One turn moves each row of this set onto another row. After a few examples, where does it send each row asked below?
k_730: [-43  22  39   2 -20 -35 -24  -8 -14  -1 -31 -30  -6 -18]
k_700: [-25   3  72   3 -49 -20 -81 -15  14  47  -9 -28 -18  -9]
k_49: [-15  53  40  -5 -41   9 -47 -14  63  44 -16 -23 -65   3]
k_517: [-30  58   4 -19 -30   9  -8 -21  31   8  25 -11 -34  31]
k_767: [-38  37  45  47 -40  25  -8  25  17  24 -35  -9   4  15]
k_851: [-43   1  22  58 -37 -27 -42  34  40  37  28   6   0  22]
k_883: [-47  27  21  31 -22  23 -15   3  16  20 -32  12  21  19]
k_549: [  9  16  29  55 -78  -4 -27  19  20  48  19  11 -17  20]
k_360: [  6   7  21  63 -69  12 -20  12  20  38  10   2 -29  -1]
k_331: [-19  25  19  21 -25  42   1  11   5  31 -23 -15  -5  10]
k_708: [-17  33  23  47 -22  10   4 -29  27  53  23  -9  -3  33]
k_960: [-21 -23  46  16 -63 -11 -69 -25  31  45  10 -25 -42 -11]
k_308: [-45  20  33   1 -24 -47 -45  19  61  30 -10   0 -56  50]
k_52: [-19  59  22 -11 -48  12  -5 -22  39  -1  18 -29 -42  26]
k_871: [-46  28  36  20 -35 -73 -33  -2  40  36  -8  17 -40  35]
k_494: [-61  -1  43  52 -61  -9 -45   4  46  30  12  29 -14   5]
k_720: [-22  44  31  32 -11  28   1  21   1  21 -17 -19  -9   1]
k_764: [-57 -14  16  54 -49 -22 -24  23  34  24  23  11  -1  15]
k_663: [ -9  -1  29  16 -25 -58 -32 -21  -3   8  10 -49  -5  25]
k_446: [-31   3  38 -12 -36 -23 -16  -8 -24   8 -37 -34 -39   2]
k_457: [-52   6  38  56 -42 -22 -65  21  46   9  17   8  -4  -2]
k_152: [ 10  27  38  55 -73   4  -9  24  22  45   9   3 -23   8]
k_554: [-32  61  17  -6 -42  -2 -12 -34  37 -13  19 -12 -38  27]
k_143: [ -5  39  25  45  -8   2  -4 -28  16  27  25 -13   6  27]
k_272: [ -3  49  40  40 -12  -1  -7 -37  21  43  28   4  -5  25]
k_844: [-17  56  55   0 -17  19 -54 -21  40  59  -5  -5 -25  21]
k_375: [  2  27  18  -2 -69 -46 -33 -12  19  27  -6  -4 -48  61]
k_712: [-55  19  18   9 -17 -50 -12   2  35  12  10   6 -53  52]
k_486: [-33  53  25  18  -2   8  -6  10  12  19 -27 -19   8  -4]
k_897: [-12  31  29   6 -22  17 -43 -22  62  60   8 -15 -55  31]
k_789: [-26  15  48  14 -75   3 -69 -15  46  37 -13 -27 -33 -29]
k_126: [-45  24  56   4 -43 -35 -26   5  -5  -1 -51 -30 -31  28]
k_847: [ -6  26  18 -12 -78 -41 -32 -20  18  16 -27 -16 -42  53]
k_343: [ -5  -5  32  11 -33 -60 -51 -14   7  28   4 -51   3  26]
k_452: [-17   5  38  13 -75  -8 -32  12  21   1  30 -54 -20 -19]
k_870: [-48  45  32  14 -16 -40 -49   0  54  -3   2  13 -49  42]
k_455: [-18   6  33  23 -57 -15 -34  32  32  -3  32 -49 -13 -21]
k_999: [-43  13  26  -1 -40 -20 -29 -11 -23  -8 -38 -38 -16   7]
k_24: [-16 -13  33   9 -39 -61 -31 -17   8  31   6 -57 -19  29]
k_521: [-14  51  50   5 -34  15 -43 -29  47  57   5 -12 -68  22]
k_761: [-27  41  28 -13 -17  30 -52 -17  62  41 -24 -25 -29  23]
k_119: [-60  28  28  18 -31 -58 -32 -16  27  12  11  18 -44  50]
k_222: [-37   5  52   5 -12 -48 -19  20  -8  11 -35 -20 -31   5]
k_18: [-48  19  23  55 -48 -35 -40  19  49  48   4  21   2  20]
k_695: [-33  -6  72  14 -46   0 -56 -14  21  31 -10 -26 -41 -35]
k_297: [-19  -7  27  11 -61 -16 -32  23   7  11  39 -39 -22 -27]
k_804: [-19  -3  43  13 -74  -4 -80  -9  34  46   1 -42 -30  -4]
k_806: [ -5  23  -2  -5 -58 -33 -29 -17  22  17 -24 -21 -61  54]

k_331 -> k_764
k_152 -> k_455
Now find these:
k_297 -> k_24
k_700 -> k_126
k_521 -> k_720
k_549 -> k_452
k_730 -> k_871
k_883 -> k_494

